In the data rows, the value 128 means zero.
Some points, one per row:
180 115 37 84 105 118 140 146 145 148 116 90
120 152 130 131 40 91 99 94 43 96 97 144
94 98 132 121 90 91 109 99 117 152 186 147
144 107 122 143 54 105 83 88 111 138 97 20
92 107 201 118 101 84 164 132 124 129 161 126
144 170 158 103 64 164 49 113 95 139 148 198
68 107 68 132 210 185 246 230 193 163 99 108
119 102 0 124 114 150 162 188 174 130 56 60
82 123 112 170 165 206 144 97 119 97 77 250
108 98 67 149 157 116 196 186 124 177 100 87
134 138 131 160 173 114 231 142 146 150 78 71
154 147 188 185 182 176 112 188 182 173 187 210
116 105 161 155 108 109 128 92 140 115 97 161
99 157 106 128 115 123 84 125 73 90 137 214
129 118 92 53 94 176 128 89 140 55 137 130
149 78 99 126 93 176 146 166 138 140 151 78
157 96 123 120 192 124 207 140 176 170 71 37
132 145 254 196 175 166 118 120 105 104 145 126
117 104 67 96 100 154 162 128 140 107 165 154
Then 14 other points, each followed by its number:
159 77 80 107 79 103 87 126 137 175 186 101 0
179 147 145 77 108 124 58 89 81 158 151 184 1
148 128 193 218 134 126 194 80 97 73 90 127 2
132 125 84 107 47 126 94 171 122 109 175 64 3
160 133 124 106 104 106 140 114 153 160 172 80 4
134 113 158 181 164 111 156 96 176 128 182 151 5
111 130 124 224 168 121 106 143 128 72 118 161 6
99 92 97 90 102 107 99 99 79 135 73 97 7
108 111 50 41 121 184 175 214 108 159 144 93 8
179 166 185 146 161 141 158 163 106 172 168 147 9
122 216 161 147 109 129 155 174 100 166 130 122 10
145 137 126 154 194 155 195 144 139 159 78 94 11
168 101 105 155 118 120 80 113 189 156 72 125 12
170 136 115 119 112 152 55 116 96 135 125 196 13
Which two of these numbered points are nearest to each point below, ignoring the 3 directions in which the first points spread most? Their numbers follow each, nearest first.
209 155 58 64 136 104 112 132 114 192 110 98 > 1 13
127 92 172 118 85 74 68 98 130 136 196 170 > 0 4
92 72 211 172 211 136 88 68 206 123 203 192 > 5 0
111 140 152 107 130 52 133 60 57 165 174 172 > 1 4
81 145 182 178 172 64 87 151 152 170 198 159 > 0 4
131 146 90 190 190 110 92 97 150 110 70 198 > 6 12
119 105 157 124 121 130 194 73 170 118 107 128 > 5 11
102 60 78 43 137 95 125 117 158 137 45 47 > 7 11
